0: array([116., 127., 131., 125., 133., 134., 127., 123., 133., 134., 115., 125., 103., 127., 142., 133., 122.])
1: array([ 87., 106., 134., 199.,  64., 158.,  90., 196., 143.,  82., 164., 154., 195., 149.,  84.,  99., 155.])
2: array([ 95., 110., 135., 179.,  80., 151.,  95., 185., 135.,  75., 166., 160., 203., 153.,  79.,  92., 160.])
3: array([120., 127., 133., 131., 133., 131., 129., 125., 136., 143., 116., 122., 105., 122., 143., 137., 118.])
4: array([123.,  95., 131., 211.,  48., 153.,  85., 191., 133.,  70., 164., 166., 199., 160.,  77.,  88., 160.])
5: array([116.,  99., 136., 206.,  64., 145.,  90., 180., 144., 111., 146., 136., 178., 124.,  98., 123., 145.])
6: array([122., 118., 135., 152., 112., 133., 119., 139., 136., 132., 124., 129., 114., 129., 133., 130., 124.])
7: array([103., 124., 132., 142., 117., 139., 120., 145., 133., 117., 134., 134., 146., 135., 115., 128., 133.])
8: array([118., 128., 129., 133., 123., 134., 124., 140., 125., 120., 135., 134., 138., 135., 124., 120., 133.])
9: array([135., 149., 127.,  69., 189., 110., 160.,  73., 130., 204.,  85.,  79.,  45.,  83., 188., 184.,  92.])
10: array([112.,  97., 135., 220.,  42., 155.,  81., 199., 139.,  73., 169., 160., 206., 151.,  72.,  93., 160.])
11: array([ 86., 101., 138., 208.,  55., 159.,  77., 201., 144.,  67., 169., 164., 210., 158.,  73.,  88., 160.])
12: array([137., 133., 122., 118., 130., 124., 129., 126., 118., 113., 136., 137., 138., 137., 121., 117., 134.])
13: array([119., 113., 133., 155., 109., 138., 117., 144., 139., 142., 121., 118., 117., 119., 137., 139., 122.])
14: array([134., 132., 125., 121., 130., 126., 132., 125., 121., 112., 135., 139., 138., 142., 120., 114., 131.])
15: array([130., 119., 126., 153., 101., 132., 116., 148., 130., 103., 146., 142., 161., 139., 104., 115., 142.])
16: array([144., 135., 120., 111., 133., 123., 131., 121., 117., 112., 133., 137., 136., 140., 122., 111., 132.])
17: array([140., 159., 124.,  48., 208., 102., 173.,  61., 118., 170.,  97., 108.,  61., 115., 170., 149., 100.])
18: array([137., 108., 129., 184.,  77., 140., 103., 164., 127.,  81., 159., 156., 192., 152.,  81.,  97., 158.])
19: array([155., 169., 118.,  22., 224.,  94., 185.,  40., 114., 184.,  88.,  99.,  48., 108., 179., 160.,  95.])
20: array([141., 159., 124.,  49., 204., 104., 169.,  62., 119., 174.,  94., 102.,  60., 108., 175., 155.,  99.])
21: array([158., 167., 120.,  24., 219.,  93., 187.,  41., 116., 183.,  88.,  99.,  48., 105., 184., 162.,  94.])
22: array([154., 109., 127., 173.,  76., 134., 108., 164., 122.,  59., 165., 171., 194., 172.,  79.,  79., 161.])
23: array([137., 136., 121., 115., 133., 122., 129., 124., 119., 118., 129., 136., 136., 134., 124., 118., 133.])
24: array([156., 116., 121., 153.,  94., 131., 115., 153., 113.,  84., 160., 159., 182., 149.,  92.,  99., 153.])
25: array([ 99., 111., 130., 189.,  66., 151.,  91., 187., 136.,  65., 167., 162., 199., 159.,  75.,  86., 160.])
26: array([108., 119., 135., 149., 114., 141., 115., 144., 138., 134., 120., 124., 114., 124., 136., 128., 123.])
27: array([151., 122., 120., 145., 108., 132., 119., 143., 117.,  84., 154., 157., 173., 153.,  94.,  93., 149.])
28: array([131., 101., 131., 192.,  67., 141.,  97., 177., 133.,  96., 159., 141., 199., 133.,  83., 115., 153.])
29: array([ 88., 106., 140., 191.,  76., 158.,  92., 183., 147., 111., 142., 139., 158., 132., 112., 121., 140.])
30: array([145., 109., 124., 171.,  81., 130., 107., 162., 121.,  73., 163., 161., 191., 156.,  81.,  93., 157.])

array([114., 118., 136., 152., 114., 139., 120., 138., 142., 143., 123., 113., 120., 114., 136., 142., 121.]) 13
array([136., 102., 128., 196.,  64., 140.,  97., 173., 135., 103., 145., 142., 161., 139., 105., 107., 143.]) 5
array([143., 114., 126., 164.,  85., 134., 107., 159., 120.,  95., 153., 145., 180., 142.,  92., 110., 149.]) 24
array([130., 126., 124., 132., 111., 130., 120., 146., 119.,  71., 154., 170., 175., 168.,  90.,  83., 153.]) 27
array([129., 101., 132., 200.,  62., 146.,  93., 178., 134.,  89., 159., 150., 189., 144.,  89., 104., 152.]) 28
array([ 91., 108., 135., 175.,  83., 151., 101., 177., 139.,  94., 148., 148., 169., 143.,  97., 105., 145.]) 29
array([112., 119., 137., 163., 113., 138., 114., 142., 144., 145., 118., 115., 114., 113., 139., 143., 121.]) 13
array([120., 127., 127., 138., 109., 136., 118., 148., 126.,  84., 154., 156., 178., 158.,  93., 100., 159.]) 27
array([125., 140., 134.,  95., 176., 119., 149.,  93., 132., 203.,  85.,  74.,  47.,  77., 188., 186.,  88.]) 9
array([ 99., 121., 137., 153., 117., 142., 115., 151., 144., 139., 123., 125., 114., 125., 137., 133., 121.]) 26
array([ 72., 104., 137., 201.,  65., 160.,  85., 200., 148.,  67., 172., 161., 216., 151.,  68.,  89., 165.]) 11
array([108., 121., 138., 139., 130., 135., 123., 129., 146., 174., 100., 101.,  72., 104., 168., 158., 103.]) 3
array([142., 117., 122., 152.,  97., 131., 114., 151., 120., 108., 140., 139., 152., 141., 108., 114., 139.]) 15
array([138., 126., 120., 136., 113., 130., 123., 140., 122.,  89., 153., 158., 185., 152.,  94., 101., 146.]) 27
array([ 92.,  98., 136., 213.,  47., 159.,  80., 211., 142.,  55., 174., 169., 215., 164.,  67.,  78., 167.]) 11
array([120., 126., 136., 131., 140., 126., 130., 120., 142., 185.,  88.,  92.,  59.,  96., 178., 168.,  96.]) 3
array([ 95., 110., 133., 177.,  79., 151.,  98., 179., 138.,  77., 159., 158., 187., 151.,  86.,  93., 155.]) 2
array([ 63.,  97., 142., 223.,  42., 168.,  73., 219., 152.,  68., 170., 162., 212., 154.,  70.,  93., 163.]) 11
array([ 92., 106., 139., 185.,  72., 156.,  95., 186., 141.,  89., 151., 152., 175., 149.,  97., 100., 147.]) 1
array([ 91., 102., 137., 201.,  61., 160.,  85., 196., 142.,  78., 165., 147., 197., 146.,  79., 101., 157.]) 1
array([ 85., 103., 136., 207.,  51., 166.,  81., 209., 142.,  56., 175., 175., 215., 171.,  67.,  76., 166.]) 11
array([ 93., 108., 134., 185.,  76., 151.,  95., 182., 132.,  93., 139., 148., 163., 150., 105., 104., 143.]) 29
array([ 93.,  98., 140., 216.,  49., 163.,  79., 205., 144.,  60., 172., 170., 216., 162.,  70.,  76., 168.]) 11
array([119., 122., 133., 133., 127., 127., 126., 129., 134., 154., 111., 108.,  97., 112., 149., 150., 113.]) 3
array([106., 109., 131., 184.,  70., 151.,  94., 183., 132.,  62., 166., 168., 207., 166.,  73.,  83., 163.]) 25
array([122., 127., 128., 137., 117., 134., 121., 145., 125.,  89., 154., 152., 177., 148.,  92., 100., 150.]) 27
array([107., 123., 132., 139., 115., 137., 119., 145., 133., 116., 136., 134., 146., 132., 111., 123., 134.]) 7
array([ 88., 107., 137., 188.,  76., 152.,  90., 184., 143., 101., 145., 147., 162., 143., 105., 110., 148.]) 29
array([139., 104., 130., 190.,  70., 138.,  96., 169., 128.,  97., 156., 137., 189., 138.,  95., 112., 145.]) 28
array([119., 120., 128., 150., 101., 136., 112., 155., 127.,  96., 154., 147., 176., 148.,  97., 104., 151.]) 15
array([131., 156., 130.,  49., 208., 101., 177.,  53., 132., 215.,  74.,  77.,  24.,  81., 200., 187.,  81.]) 9
array([108., 119., 141., 146., 128., 138., 123., 129., 144., 182.,  91.,  94.,  66.,  95., 173., 172.,  98.]) 3
array([146., 135., 118., 121., 129., 122., 130., 125., 113.,  94., 149., 154., 170., 149.,  97., 104., 146.]) 27
array([139., 102., 131., 189.,  72., 138.,  99., 167., 130., 107., 143., 143., 159., 137., 104., 115., 141.]) 5
array([103., 120., 132., 150., 106., 145., 111., 158., 136., 123., 135., 128., 147., 124., 117., 128., 130.]) 7
array([110.,  94., 139., 215.,  59., 156.,  85., 187., 147., 120., 147., 131., 163., 121., 108., 129., 138.]) 5
array([ 85., 100., 134., 208.,  53., 164.,  83., 210., 143.,  65., 170., 170., 209., 166.,  71.,  81., 166.]) 11
array([137., 144., 129.,  78., 180., 111., 160.,  77., 130., 206.,  77.,  81.,  32.,  87., 198., 181.,  84.]) 9
array([115., 124., 132., 129., 130., 134., 129., 124., 141., 190.,  96.,  93.,  67.,  97., 172., 166.,  98.]) 3
array([129., 100., 135., 198.,  61., 143.,  91., 178., 135.,  82., 167., 145., 204., 144.,  81., 102., 158.]) 28
array([128., 127., 117., 139., 110., 132., 112., 149., 118.,  79., 155., 160., 175., 159.,  91.,  91., 152.]) 27
array([ 72., 100., 140., 206.,  59., 161.,  84., 207., 145.,  57., 172., 169., 211., 165.,  69.,  81., 169.]) 11
array([ 99., 114., 135., 144., 116., 141., 115., 153., 137., 110., 138., 137., 149., 134., 116., 117., 136.]) 7
